Here are some points, one per row:
 0.5 -0.5  1.5 -0.1 -0.3  0.1  0.8  1.1 -1.9  0.3 -0.1  1.5 -0.8  1.1 -0.5 -0.8  0.6  0.2 -0.4  0.5  2.0  0.0  1.8  0.8
 0.4  1.2  0.3 -2.2 -0.1  1.1 -1.4  1.1  0.5 -1.1 -0.3  0.8  1.0 -0.3 -0.3  0.1 -0.1  0.2 -0.8 -0.4  0.4 -0.4  0.2  2.2
-1.0  1.6 -1.9  0.9 -0.6 -0.3  0.1  0.2 -0.9 -0.5  0.3 -0.2 -1.6  1.2  1.1 -0.4  0.3  1.4 -0.4  1.4  0.2  0.5 -0.3  0.9
 0.9 -1.1 -1.2 -1.4  0.6  1.2  1.3 -0.3 -0.5 -1.4  0.3 -0.1 -1.9 -0.9  0.0  0.6  0.2 -0.2 -1.3  0.8  0.5 -1.1 -1.3  0.1
 2.1  0.8  0.2  0.3  1.8  0.1 -1.1 -0.1 -0.3 -0.9 -1.2  0.7 -1.7  1.2  1.1  1.3 -0.2  0.4  0.1  0.7 -0.5  0.0 -0.7  0.1
-1.7 -0.7 -1.0 -1.0  0.0  0.2  0.2  0.5  1.0  0.5 -0.9  1.9 -0.1  0.6  0.4 -1.5  1.1  1.4  1.4  0.1  1.3 -1.1  1.1 -1.8
-0.3 -0.5 -1.4 -0.5 -1.4  0.3 -0.5  1.8  1.6 -0.9  0.6  0.8  1.2  0.4 -0.1  1.1  0.5  2.0 -1.7  0.7 -1.0  0.2 -0.5 -0.1
-0.7  0.3 -1.7 -0.6  0.8  0.3  0.1  0.5  0.3 -1.3 -0.2  0.0  0.0  0.1  1.5 -2.1  0.9 -2.2  1.5 -1.3 -1.7  0.0 -0.8 -0.1
 0.7  0.4 -0.4 -0.8 -1.5 -0.7  0.4 -2.5  1.4  0.5  1.7 -1.0  0.8  0.3  0.2  0.5 -0.7 -0.2 -0.7  0.2  1.7 -1.1  1.2 -1.4
-1.6 -1.4  1.9  0.2  1.8  0.3 -0.9 -2.7  0.8  0.1 -0.6  0.0 -0.6 -1.8 -1.1  0.6  1.6  0.8 -0.8 -0.2 -0.5 -0.2  0.2  0.9
 1.1  1.5 -1.1  1.7  0.0 -0.3  1.1 -1.1  0.4 -0.1 -0.9  2.9 -0.8 -2.1  0.0  0.4 -1.4 -0.5  0.1 -0.2 -0.2 -0.2  0.4 -0.9
 0.1 -0.7  0.0 -0.6 -1.7 -0.1 -0.5  0.7 -1.9  0.2 -0.7 -0.4 -0.7  1.3 -1.5  1.5 -0.5 -2.4 -0.2 -1.6  0.8 -0.4  0.7  0.4
 0.6 -0.3  0.1 -2.1  0.2  0.1 -0.5 -2.3  0.8 -1.4  1.9 -0.6 -1.1  1.1 -0.5 -1.8 -1.1  0.2  0.3  0.1 -1.1  1.5  1.7  0.1
-1.6  0.0  0.6  0.4  0.5 -2.3 -1.6  0.9  0.3  0.5  0.2 -0.8 -0.2 -1.1  0.4 -2.3  0.3 -2.4 -1.8  0.8 -0.1 -0.1  0.0 -0.3
 0.0 -0.3  0.1  0.5  1.4 -0.2 -0.2  0.1 -1.3 -0.2  1.9 -1.0  0.2  0.2  1.6 -0.5  0.7  0.1  0.0 -1.5  2.5  2.4 -1.3  0.2
 1.8  0.1  1.7 -0.4 -2.1 -1.2 -0.6  1.2  1.7  0.6  0.8 -0.9 -0.5  0.3  0.8 -0.6  0.6  0.8 -0.2 -0.7 -0.3 -1.2 -0.6  1.2
 0.4  1.2 -0.8  0.3  0.1  0.1  0.1 -1.0  1.1  0.4 -2.2 -1.4  1.7  1.8  0.3 -0.4  0.0 -0.7  0.0 -1.7  1.4 -1.3 -1.1  0.9
-2.1  0.9  0.0  0.4  0.3  2.1  0.0  0.8 -0.3 -0.6  1.3 -0.4 -0.7 -2.1  0.8  0.9 -1.1 -0.4 -1.3 -1.2  1.5 -1.4  0.2  0.1
 1.1 -0.4 -0.8 -1.5  1.4 -1.5  1.3 -0.3 -0.3  1.0 -1.8 -0.4 -0.2  0.6  0.8 -0.1  0.0  0.0 -0.7  0.3  0.1 -0.7  0.0  0.8
 0.3 -0.1  0.6  1.0 -1.3  0.9  0.0 -0.1  0.8 -1.1 -0.8  0.3  0.1 -1.3 -1.1  0.1  0.5 -0.9  1.3 -0.6  0.0  0.2  0.2  1.5
 1.1 -0.9 -0.7  0.5 -1.8  0.5 -1.4 -1.0 -0.1 -0.7 -1.3  0.4 -0.4 -0.8  0.0 -0.8 -1.0 -1.1 -1.7  0.4 -0.3 -0.5 -0.6 -1.3
-0.9  1.7  1.0  0.4 -0.7  1.5 -0.4 -0.9 -0.2  0.8  0.5 -0.5  0.1  0.5  1.1  0.6 -1.8 -0.6  0.1  1.2 -0.6  1.3 -0.4 -0.7
-2.2  1.2 -0.7 -1.4 -0.3 -0.8  0.6 -0.1  0.9  1.3 -0.8 -0.1 -0.2  0.5 -1.6  2.0  0.2 -0.8  0.3 -0.5 -0.7  1.6 -0.2  1.1
 0.8  0.4  1.4 -1.2 -0.3 -1.9 -0.1 -0.6 -1.4  2.2 -0.1  1.9  0.7 -1.2  2.0  0.7  0.0  0.2  0.0 -0.8 -1.3  0.1 -0.7 -0.6
-0.2  0.2 -0.2  1.2 -0.8  0.1 -0.5 -0.1 -1.3  0.2  0.7  0.9  1.7 -0.6  0.9 -0.3 -0.1  1.1  0.2 -0.8 -1.1 -0.6  1.5  0.4
-1.4 -1.5  0.6 -1.1  0.1 -0.1  1.7  0.6 -1.0 -0.8 -0.2 -0.1  1.9 -0.1  0.4 -0.5 -3.0  0.7  0.0  0.5 -1.5 -0.2 -1.2  1.4
-0.2  0.0  1.2  0.0  1.3  0.2 -0.2  1.0  1.2  1.3  0.5 -0.8 -0.6  0.2 -0.9  0.2 -2.3  0.7  0.2  0.4 -0.1 -0.9 -0.6 -0.8
-0.8 -1.2  1.5  1.2 -0.5 -0.3  1.8  0.4  0.8  0.0  0.3  1.2 -0.5  0.6 -0.3 -0.4  0.8 -0.5 -1.0 -0.4 -0.6  0.6 -1.8 -1.1
 0.0 -0.7  0.3  1.2 -0.9  0.6  0.5 -0.5 -0.8 -0.1 -1.0 -0.1 -0.5  0.5 -0.8 -1.9 -1.9  1.3  0.3 -1.8  0.4  1.5  0.2  0.2
 0.4 -0.3 -0.4 -1.4  0.6 -1.2 -1.3  0.1 -0.4 -0.9  0.7  0.9  2.8 -0.8 -1.2  0.5  0.1  0.0  1.1  0.5  2.1  1.0 -1.9 -1.5
 0.1 -1.0 -0.2  0.3 -0.5  1.1  0.9  0.4 -0.1  0.9  0.2 -2.3  0.4 -0.7  1.2  0.0  2.1  1.1 -0.7 -0.4 -0.5 -0.3  0.0 -0.5
 1.4 -1.5 -2.3 -0.7  0.1  1.2 -0.5  0.3 -1.2  2.4  1.2 -0.2  0.0 -0.7 -1.4  0.2  1.1 -0.5  0.2 -0.7 -1.5  0.9 -0.5 -0.1
-0.7 -0.6 -1.3  1.4  0.7 -0.8 -0.5  0.2 -0.1  0.3  1.4  1.0 -0.6  0.3 -2.1 -0.9 -0.4  1.3 -0.9  0.4 -0.2 -0.3  0.4  0.5
-0.4  0.5 -0.2  1.2  0.2 -3.2 -0.2 -0.1 -0.2 -2.1  0.7 -0.8 -0.5  0.1 -0.6  1.4  0.8  0.7  0.0 -0.7 -0.1 -0.2  0.6  1.0
-0.7 -1.3  0.4  0.3 -0.1  0.3 -0.7 -1.2 -0.4 -0.9 -1.7 -0.4  1.2  0.3  0.6  0.4  1.1  0.7  0.1  0.5  0.3  0.4  0.7 -0.5
-0.7  0.9  1.0 -0.9 -1.7  0.5 -1.5 -0.2 -0.9  0.1  0.3  0.1 -1.8 -0.8  0.6 -0.3  1.1  0.3  2.6  1.4  0.1 -0.4 -0.8  0.4
 2.1  2.3  1.1  0.5  0.9  0.9  0.6  1.3  0.9 -0.4  0.1 -0.4  0.8 -0.5 -1.5 -1.2  0.8  0.4 -0.8 -0.9 -0.6  1.5  0.3 -0.9
-0.1  0.7 -0.4  0.1  1.0 -0.2 -0.5 -0.3 -1.1  0.0  0.1 -0.6  0.1  0.3  0.6  1.2 -0.3  0.5  0.4 -1.6 -1.6 -1.3  2.1 -1.4
 0.3 -0.9  1.5  0.4  0.3  0.4  0.2 -0.2  0.9 -1.3 -0.2  0.6  0.0  1.3  1.1  1.2 -0.1  0.1 -0.1 -0.7  0.1  0.5 -1.0 -0.7
 0.0  0.6 -0.8  1.0 -1.2  0.1  2.2 -1.5  0.3  1.2  0.7  0.0  0.1 -0.9 -0.1  0.3  0.6 -0.1  0.5  1.3  0.8  0.9 -0.3  1.4
 0.4 -1.0  0.0  0.8  1.4  0.5 -1.0 -0.1  1.4  1.7  1.2  1.1 -0.2  1.5 -0.4  0.1 -0.4 -0.2  2.2 -1.0  0.4 -1.9 -1.6  0.6
-1.0  0.1 -0.1 -0.7 -0.3  0.4  0.1  1.0  0.6  0.4 -1.5 -0.3 -1.5  0.5  0.0  0.9  0.2  0.2 -0.7 -0.2  0.1  1.8  1.1 -2.3
 0.1  1.6  0.2  0.1  1.4  1.0 -0.7 -0.4 -1.1  1.5 -1.2 -0.5  1.3  0.5 -0.9 -1.0  0.3  0.4 -1.3  1.8  0.1 -0.5  0.3  0.7
 1.0 -0.7 -0.6  1.2 -0.1 -1.2 -0.5  1.2 -0.2 -0.3 -1.4 -2.7 -0.5 -1.7 -0.8  0.2 -1.1  0.6  2.2  1.6  0.1 -0.2 -0.2 -1.0
 0.5 -1.6 -0.5  1.2  0.6  0.6 -0.3  1.1  1.6  0.5  0.2  0.5  0.8  0.1  1.9  1.1 -0.6 -2.2  0.5  2.0  0.3  1.6  3.0  1.3
-0.4  0.4  0.9  1.2 -0.2  0.4  0.9 -0.2 -1.5 -1.2  1.4 -0.3  1.3  2.2 -1.4  0.1  1.4 -1.8  0.4  1.8 -1.4 -1.6 -0.5 -1.0
 0.4  0.6  0.8 -1.4  0.9 -0.4  2.8  1.0  0.1 -0.7  0.4 -0.4 -0.1 -1.4 -0.3 -0.3  0.1 -0.3  1.5  0.2  0.3 -0.8  1.1 -0.3
These points spread out most along one direction. Take the direction at right angles to it along which they spread out most. Go by this last direction. How far along it is each point below, from 0 to 99? The average is 50, and the first point in the table lies past the average. One standard deviation of the points above along it is 16.
-0.2  0.2 -0.2  1.2 -0.8  0.1 -0.5 -0.1 -1.3  0.2  0.7  0.9  1.7 -0.6  0.9 -0.3 -0.1  1.1  0.2 -0.8 -1.1 -0.6  1.5  0.4 51
 1.1 -0.9 -0.7  0.5 -1.8  0.5 -1.4 -1.0 -0.1 -0.7 -1.3  0.4 -0.4 -0.8  0.0 -0.8 -1.0 -1.1 -1.7  0.4 -0.3 -0.5 -0.6 -1.3 34
-0.4  0.5 -0.2  1.2  0.2 -3.2 -0.2 -0.1 -0.2 -2.1  0.7 -0.8 -0.5  0.1 -0.6  1.4  0.8  0.7  0.0 -0.7 -0.1 -0.2  0.6  1.0 69
-0.8 -1.2  1.5  1.2 -0.5 -0.3  1.8  0.4  0.8  0.0  0.3  1.2 -0.5  0.6 -0.3 -0.4  0.8 -0.5 -1.0 -0.4 -0.6  0.6 -1.8 -1.1 69
 0.3 -0.1  0.6  1.0 -1.3  0.9  0.0 -0.1  0.8 -1.1 -0.8  0.3  0.1 -1.3 -1.1  0.1  0.5 -0.9  1.3 -0.6  0.0  0.2  0.2  1.5 49
-0.7 -0.6 -1.3  1.4  0.7 -0.8 -0.5  0.2 -0.1  0.3  1.4  1.0 -0.6  0.3 -2.1 -0.9 -0.4  1.3 -0.9  0.4 -0.2 -0.3  0.4  0.5 75
 0.5 -1.6 -0.5  1.2  0.6  0.6 -0.3  1.1  1.6  0.5  0.2  0.5  0.8  0.1  1.9  1.1 -0.6 -2.2  0.5  2.0  0.3  1.6  3.0  1.3 43
 0.0 -0.7  0.3  1.2 -0.9  0.6  0.5 -0.5 -0.8 -0.1 -1.0 -0.1 -0.5  0.5 -0.8 -1.9 -1.9  1.3  0.3 -1.8  0.4  1.5  0.2  0.2 50
-2.2  1.2 -0.7 -1.4 -0.3 -0.8  0.6 -0.1  0.9  1.3 -0.8 -0.1 -0.2  0.5 -1.6  2.0  0.2 -0.8  0.3 -0.5 -0.7  1.6 -0.2  1.1 50
-0.1  0.7 -0.4  0.1  1.0 -0.2 -0.5 -0.3 -1.1  0.0  0.1 -0.6  0.1  0.3  0.6  1.2 -0.3  0.5  0.4 -1.6 -1.6 -1.3  2.1 -1.4 32
 0.3 -0.9  1.5  0.4  0.3  0.4  0.2 -0.2  0.9 -1.3 -0.2  0.6  0.0  1.3  1.1  1.2 -0.1  0.1 -0.1 -0.7  0.1  0.5 -1.0 -0.7 45
 0.4 -1.0  0.0  0.8  1.4  0.5 -1.0 -0.1  1.4  1.7  1.2  1.1 -0.2  1.5 -0.4  0.1 -0.4 -0.2  2.2 -1.0  0.4 -1.9 -1.6  0.6 32
-0.3 -0.5 -1.4 -0.5 -1.4  0.3 -0.5  1.8  1.6 -0.9  0.6  0.8  1.2  0.4 -0.1  1.1  0.5  2.0 -1.7  0.7 -1.0  0.2 -0.5 -0.1 72
